In the data rows, zero lies at 4.5, halfway between 4 and 5.
Each pair is two rows. How far apart are they, by a hidden measure? 0 means very close, and 20 very far. Two or three weighted sums of its numbers give each row a place; it is the straight-line distance between the places.
[3 3 3 3 3 3 3 3 3 3 5 3 3 3 5 3]
[9 4 9 9 4 5 4 9 9 9 4 6 9 9 4 6] -> 13
[3 3 3 4 3 3 3 3 3 3 3 3 3 5 3 3]
[4 6 3 3 5 7 6 4 3 3 5 6 4 3 5 6] -> 18
[4 4 4 4 4 4 4 4 4 4 4 4 4 4 4 4]
[3 6 3 3 5 5 5 3 3 3 4 5 3 3 4 5] -> 2
[3 4 3 3 4 4 4 3 3 3 6 4 3 3 7 3]
[9 9 9 9 9 9 9 9 9 9 8 9 9 9 8 9] -> 12
[3 3 4 4 3 3 3 3 4 4 3 4 3 6 3 4]
[5 3 5 5 3 4 4 6 5 5 4 4 5 5 4 4] -> 16
[3 6 4 4 5 6 5 4 4 4 8 5 3 3 9 4]
[3 4 4 4 4 4 4 3 4 4 4 4 3 4 4 4] -> 10
[3 6 3 3 4 4 4 3 3 3 3 4 3 3 3 4]
[4 7 4 4 9 7 9 4 4 4 8 7 4 4 7 7] -> 3
[3 4 3 3 4 4 4 3 3 3 5 4 3 3 5 4]
[3 5 3 3 3 3 3 3 3 3 3 3 3 3 3 3] -> 2
[4 9 4 4 9 9 9 4 4 4 7 9 4 4 5 8]
[3 3 3 3 3 3 4 3 3 3 3 3 3 3 3 3] -> 7
[4 3 4 4 3 3 3 5 4 4 3 3 4 4 3 3]
[4 4 5 5 4 4 4 4 5 5 4 4 4 5 4 4] -> 1
[4 5 4 4 6 5 6 4 4 4 5 5 4 4 5 6]
[4 4 4 4 4 4 4 4 4 4 4 4 4 5 4 4] -> 1
[3 6 3 3 6 7 6 3 3 3 5 6 3 3 6 6]
[5 4 6 6 4 4 4 5 6 6 4 5 5 6 4 4] -> 4
[7 4 9 9 4 4 3 8 8 9 4 5 8 9 4 5]
[3 7 3 3 6 7 6 3 3 3 5 6 3 3 5 6] -> 9
[9 4 5 5 4 4 4 9 5 4 4 4 8 5 5 4]
[9 5 9 9 5 5 5 9 9 9 4 7 9 9 5 6] -> 11
[4 9 5 5 8 9 9 4 5 5 9 8 4 7 9 7]
[5 3 4 4 3 3 3 6 4 4 3 4 6 4 3 3] -> 3
[3 3 3 3 3 3 3 3 3 3 4 3 3 3 3 4]
[4 7 3 3 7 9 7 4 3 3 6 8 4 3 6 7] -> 13
[4 4 5 4 4 4 4 4 5 4 3 4 4 4 3 4]
[3 3 6 7 3 3 3 3 5 6 3 4 4 6 4 4] -> 9
[4 5 4 4 5 5 5 4 4 4 4 5 4 4 4 4]
[3 4 4 4 4 4 4 3 3 3 4 4 3 3 5 4] -> 6
[3 6 4 4 6 6 6 4 4 4 9 5 3 3 9 4]
[4 4 4 5 4 4 3 3 4 5 3 4 4 4 4 4] -> 2
[3 3 3 3 3 3 3 3 3 3 4 3 3 3 3 3]
[3 4 3 3 4 4 4 3 3 3 3 3 3 3 3 3] -> 6
[6 6 4 4 7 7 7 5 4 4 6 6 5 4 7 6]
[5 3 4 5 3 4 4 5 5 5 4 4 5 5 4 4] -> 5
[3 3 3 3 4 4 5 4 3 3 4 3 3 4 4 3]
[4 4 5 4 4 4 4 4 4 4 4 4 4 4 3 4] -> 4
[4 5 4 5 5 5 5 4 4 5 7 4 4 4 8 4]
[3 4 3 3 3 3 3 3 3 3 3 3 3 3 3 3] -> 8
[3 4 4 4 5 4 5 3 4 4 5 4 3 4 4 5]
[4 3 3 3 3 3 3 3 3 3 3 3 3 3 3 3] -> 4
[8 5 8 8 5 5 5 8 8 8 4 5 8 8 5 5]
[5 4 4 3 3 3 3 6 4 3 3 3 6 4 4 3] -> 11
[4 4 4 4 4 4 4 4 4 4 4 4 4 5 4 4]
[4 3 5 4 3 3 3 4 5 5 4 4 4 5 5 4] -> 9
[4 8 4 4 7 7 7 4 4 4 6 7 4 4 5 7]
[5 3 4 3 3 3 3 5 4 3 3 3 5 4 4 3] -> 5
[3 3 3 3 3 3 3 3 4 4 3 3 3 4 3 3]
[5 6 5 5 6 6 6 4 5 5 5 5 4 5 4 5] -> 12
[3 3 4 4 3 3 3 3 3 4 3 4 3 4 3 4]
[3 9 4 4 9 9 8 4 4 4 6 8 4 4 5 7] -> 13
[4 5 5 5 5 5 5 4 5 5 8 5 4 4 9 5]
[6 3 7 6 2 3 2 6 7 6 4 3 6 6 4 3] -> 7
[4 3 4 4 3 3 3 4 4 4 3 3 4 4 3 3]
[3 3 3 3 3 3 3 3 3 3 3 3 3 3 3 3] -> 2
[3 5 4 4 5 4 4 3 3 4 4 4 3 3 3 4]
[5 4 4 4 3 3 3 5 4 4 4 3 5 4 6 3] -> 8
[5 7 4 4 7 8 7 5 4 4 6 7 5 4 6 7]
[3 3 3 3 3 3 3 3 3 3 4 3 3 3 4 3] -> 10
[3 3 3 3 4 3 4 3 3 3 3 3 3 3 3 5]
[3 3 3 3 4 3 3 3 3 3 3 3 3 3 3 5] -> 2
[4 4 5 5 4 5 4 4 5 5 4 5 4 4 4 4]
[4 8 4 4 7 7 7 4 4 4 6 6 3 4 5 6] -> 4
[8 4 9 9 5 5 4 8 9 9 4 5 8 9 4 5]
[4 3 3 3 3 3 3 4 3 3 3 3 3 3 3 3] -> 13
[4 5 4 4 6 5 5 4 4 4 5 5 4 4 5 7]
[3 5 4 4 5 5 6 3 4 4 6 4 3 3 5 4] -> 11
[3 3 3 4 3 3 3 3 3 3 3 3 3 3 3 3]
[5 3 5 6 3 3 3 5 5 6 3 4 5 7 3 4] -> 8
[5 3 4 5 3 4 4 6 5 5 3 4 5 5 4 4]
[5 4 6 6 4 4 4 5 7 6 4 4 5 6 4 5] -> 2
[4 3 5 5 3 3 3 4 4 5 3 4 4 6 3 4]
[5 5 3 3 5 5 4 5 3 3 4 4 5 3 5 5] -> 10
[4 4 4 3 4 4 4 4 4 4 4 4 4 4 4 4]
[7 4 9 9 5 4 4 7 9 8 4 5 7 9 4 5] -> 6
[9 5 9 9 5 5 4 9 9 9 5 6 9 9 4 6]
[4 4 5 5 4 4 4 4 5 6 3 4 4 6 4 4] -> 10
[7 4 5 5 4 4 4 8 6 5 5 4 8 6 6 5]
[4 3 3 3 3 3 3 4 3 3 3 3 4 3 3 3] -> 9
[4 2 4 4 2 3 3 4 5 5 3 3 4 5 4 3]
[4 8 5 6 8 9 9 4 5 5 8 8 4 7 8 8] -> 12
[5 8 6 7 8 8 9 5 6 6 8 8 5 8 7 8]
[3 4 3 3 4 4 5 4 3 3 4 4 3 4 4 4] -> 6
[5 3 4 5 4 4 3 6 5 5 3 4 5 4 4 4]
[3 6 3 4 7 8 7 3 3 3 6 7 3 3 6 7] -> 13
[4 4 4 4 4 4 4 4 4 4 3 4 4 4 3 4]
[3 4 4 3 4 4 4 3 3 3 8 4 3 3 7 4] -> 6
[3 4 3 4 4 4 4 3 3 4 4 4 3 4 3 4]
[3 5 3 3 4 4 4 3 3 3 3 4 3 3 4 4] -> 6
[4 5 4 4 6 5 5 4 4 4 5 5 4 4 6 7]
[5 8 6 6 8 9 9 5 5 6 8 8 5 7 7 7] -> 12
[9 4 9 8 4 4 6 8 8 9 4 5 9 9 4 5]
[3 3 3 3 3 3 3 3 3 3 3 3 3 4 3 4] -> 12
[9 5 9 9 5 5 5 9 9 9 5 6 9 9 5 6]
[4 4 4 5 4 4 4 4 4 5 4 4 4 4 4 4] -> 3
[3 3 5 6 3 3 3 3 4 6 3 4 4 5 4 4]
[3 4 3 3 3 3 3 3 3 3 3 3 3 3 4 3] -> 4
[7 4 7 6 3 3 3 6 8 7 3 4 6 7 3 4]
[5 4 6 6 5 5 4 6 6 6 4 5 6 6 4 4] -> 3
[8 9 9 8 9 9 9 7 9 9 9 9 8 8 8 9]
[3 5 4 4 5 5 5 3 3 4 4 5 3 3 3 5] -> 12
[4 7 5 5 7 7 7 5 5 5 9 6 4 5 9 6]
[7 4 7 7 5 5 4 6 8 7 4 5 7 7 5 5] -> 4
[3 3 3 3 3 3 3 3 3 3 3 3 3 3 3 4]
[9 4 5 5 4 4 4 9 6 6 6 5 9 6 7 5] -> 10
[4 4 5 5 4 4 4 4 4 5 3 4 4 5 4 4]
[4 3 5 5 3 3 3 4 5 5 3 4 4 7 3 4] -> 12
[4 9 5 5 8 9 9 4 4 5 9 8 4 6 9 7]
[4 3 3 3 3 3 3 4 4 3 3 3 5 3 3 3] -> 3
[7 4 8 7 4 4 3 7 9 8 3 4 7 8 3 4]
[3 3 4 3 3 3 3 3 4 4 3 3 3 3 3 3] -> 8
[4 6 5 5 5 6 5 4 5 5 9 5 4 4 9 5]
[3 7 3 3 6 6 5 3 4 4 5 5 3 4 4 5] -> 4
[4 4 3 4 4 4 4 4 4 4 4 4 4 3 4 4]
[4 3 4 4 4 3 3 3 4 4 4 4 4 4 4 4] -> 9
[6 4 5 5 3 3 3 5 5 5 3 4 5 5 3 4]
[5 6 4 4 7 8 7 4 4 4 6 7 4 4 6 7] -> 9
[4 5 4 4 6 5 5 4 4 4 5 5 4 4 5 7]
[4 5 4 4 4 4 4 4 4 4 7 4 4 4 8 4] -> 3
[3 3 3 3 3 3 3 3 3 3 3 3 4 3 3 3]
[4 4 4 5 4 4 4 4 4 5 3 4 4 4 4 4] -> 7
[3 4 4 3 4 4 4 3 3 3 3 3 3 3 4 4]
[4 5 4 4 4 4 4 4 4 4 6 4 4 4 8 4] -> 8
[4 5 4 4 6 5 6 3 4 4 5 4 3 3 4 4]
[6 4 9 9 4 4 4 6 8 9 4 5 7 8 4 5] -> 11
[4 4 5 5 4 4 4 4 5 5 4 4 4 4 3 4]
[4 5 5 4 4 4 4 4 4 4 4 4 4 4 4 4] -> 6
[7 9 8 7 9 9 9 7 9 8 9 9 7 7 8 9]
[4 4 5 5 4 4 4 4 5 6 4 4 5 5 3 4] -> 6
[5 8 4 4 7 9 8 5 4 4 7 8 5 4 7 8]
[4 4 4 4 4 4 4 4 4 4 4 4 4 3 3 4] -> 3
[3 6 3 3 6 6 6 3 3 3 5 5 3 3 5 5]
[4 5 3 3 5 4 4 4 3 3 5 4 4 3 5 5] -> 7
[5 7 4 4 6 8 7 5 4 4 6 7 5 4 6 7]
[9 4 5 5 4 4 4 9 6 6 6 4 9 6 6 5] -> 10
[5 6 5 5 6 6 6 5 5 5 5 5 4 5 5 5]
[4 4 5 6 4 4 4 4 5 5 4 5 4 5 4 5] -> 13
[5 8 4 4 7 9 7 5 4 4 7 8 5 4 6 8]
[3 3 3 3 3 3 3 3 3 4 3 3 3 3 3 3] -> 10
[5 4 5 5 4 4 4 5 5 5 3 4 5 5 3 4]
[5 5 3 3 5 5 4 5 3 3 5 4 5 3 5 5] -> 2
[3 3 3 3 4 3 3 3 3 3 3 3 3 3 3 3]
[4 3 4 4 3 3 3 5 4 4 3 3 4 4 3 3] -> 4
[3 4 3 3 3 3 4 3 3 3 5 3 3 3 6 3]
[4 3 4 5 3 3 3 4 4 4 3 4 4 6 3 4] -> 10
[4 7 3 3 6 8 7 4 3 3 6 7 4 3 5 7]
[5 6 5 5 5 7 6 5 4 5 5 6 5 5 4 6] -> 4
[4 3 5 5 4 4 4 4 5 5 4 4 5 5 3 4]
[4 6 5 6 6 6 6 4 5 5 6 6 4 5 7 6] -> 3
[6 9 5 5 8 8 7 6 6 6 6 7 6 6 5 7]
[6 4 6 6 4 5 5 6 6 7 4 5 6 6 4 5] -> 4
[3 3 3 3 3 3 3 3 3 3 3 3 3 3 3 3]
[4 5 5 6 6 6 6 4 5 6 6 6 5 5 5 6] -> 5
[4 4 4 4 4 4 4 4 4 4 4 4 4 3 3 4]
[9 7 7 7 7 7 9 8 7 8 8 7 8 7 7 7] -> 5
[4 6 5 6 6 6 6 4 5 5 5 6 4 5 5 5]
[4 3 3 3 3 3 3 4 4 4 3 3 3 3 3 3] -> 8
[6 3 4 4 3 3 3 7 4 4 4 3 7 4 4 4]
[8 4 8 7 4 4 3 7 9 8 3 4 7 8 3 4] -> 13
[5 3 5 5 4 4 4 5 5 5 4 4 5 5 4 4]
[3 4 3 3 3 4 3 3 3 4 3 4 3 4 3 4] -> 6
[3 6 3 3 6 7 6 3 3 3 5 6 3 3 6 6]
[5 3 7 9 3 3 3 6 7 8 4 5 6 7 4 4] -> 6
[5 3 6 5 3 3 3 5 5 5 5 4 5 5 5 4]
[4 3 5 4 3 3 3 4 5 4 4 4 4 4 5 4] -> 2
[3 3 3 3 3 3 4 3 4 4 3 3 3 3 3 3]
[3 3 4 3 4 3 4 3 3 3 3 3 3 3 3 3] -> 5
[4 3 3 3 3 3 3 4 3 3 3 3 4 3 3 3]
[6 6 4 4 7 7 7 5 4 4 7 6 5 4 6 7] -> 7
[3 3 5 3 3 3 3 3 4 4 4 3 3 4 4 4]
[8 4 4 4 4 3 3 7 4 4 4 4 6 4 4 3] -> 11
[3 6 3 3 6 7 6 3 3 3 5 6 4 3 6 6]
[3 4 4 4 4 3 4 3 4 4 3 4 3 3 3 4] -> 7
[4 5 4 4 6 5 6 4 4 4 5 4 3 3 4 4]
[4 4 4 4 5 4 5 4 4 4 5 4 3 4 6 4] -> 12
[3 3 4 5 3 3 3 3 3 5 3 3 3 3 3 3]
[4 4 4 4 4 4 4 4 4 4 6 4 4 4 7 4] -> 10
[4 3 5 4 3 3 3 4 4 4 4 3 4 4 5 4]
[3 6 3 3 6 6 6 3 3 3 5 5 3 3 5 6] -> 4
[6 9 7 6 9 9 9 6 8 7 9 9 6 7 9 9]
[8 4 8 7 4 4 4 8 9 8 4 5 8 8 4 5] -> 3
[3 5 3 3 4 4 4 4 3 3 5 4 4 3 5 4]
[7 4 9 9 4 4 3 7 8 9 4 5 7 9 4 5] -> 8
[3 4 3 3 4 4 5 4 3 3 4 4 3 4 4 4]
[3 3 4 4 3 3 3 3 4 4 3 3 3 3 3 3] -> 9
[4 7 4 4 8 6 8 4 4 4 7 6 4 4 7 6]
[7 6 5 4 6 6 6 6 5 5 6 6 6 5 6 6] -> 10
[3 4 3 3 3 5 4 3 3 3 3 4 3 3 3 4]
[4 8 4 4 8 8 8 4 4 4 9 7 4 5 9 6] -> 11
[5 5 4 3 5 5 6 5 4 4 5 5 5 4 5 5]
[4 4 5 5 4 4 4 4 5 5 4 4 5 5 3 4] -> 4
[5 4 5 5 4 4 4 5 6 6 4 5 5 6 4 4]
[6 7 3 3 7 7 7 7 3 3 7 7 8 3 7 8] -> 4
[3 6 4 4 6 6 5 3 4 4 5 5 3 3 4 5]
[4 4 4 4 4 4 4 4 4 4 4 4 4 4 3 4] -> 8
[3 3 4 3 3 3 3 3 3 3 3 3 3 3 3 3]
[5 4 5 5 4 6 4 4 5 5 4 5 5 5 4 5] -> 10
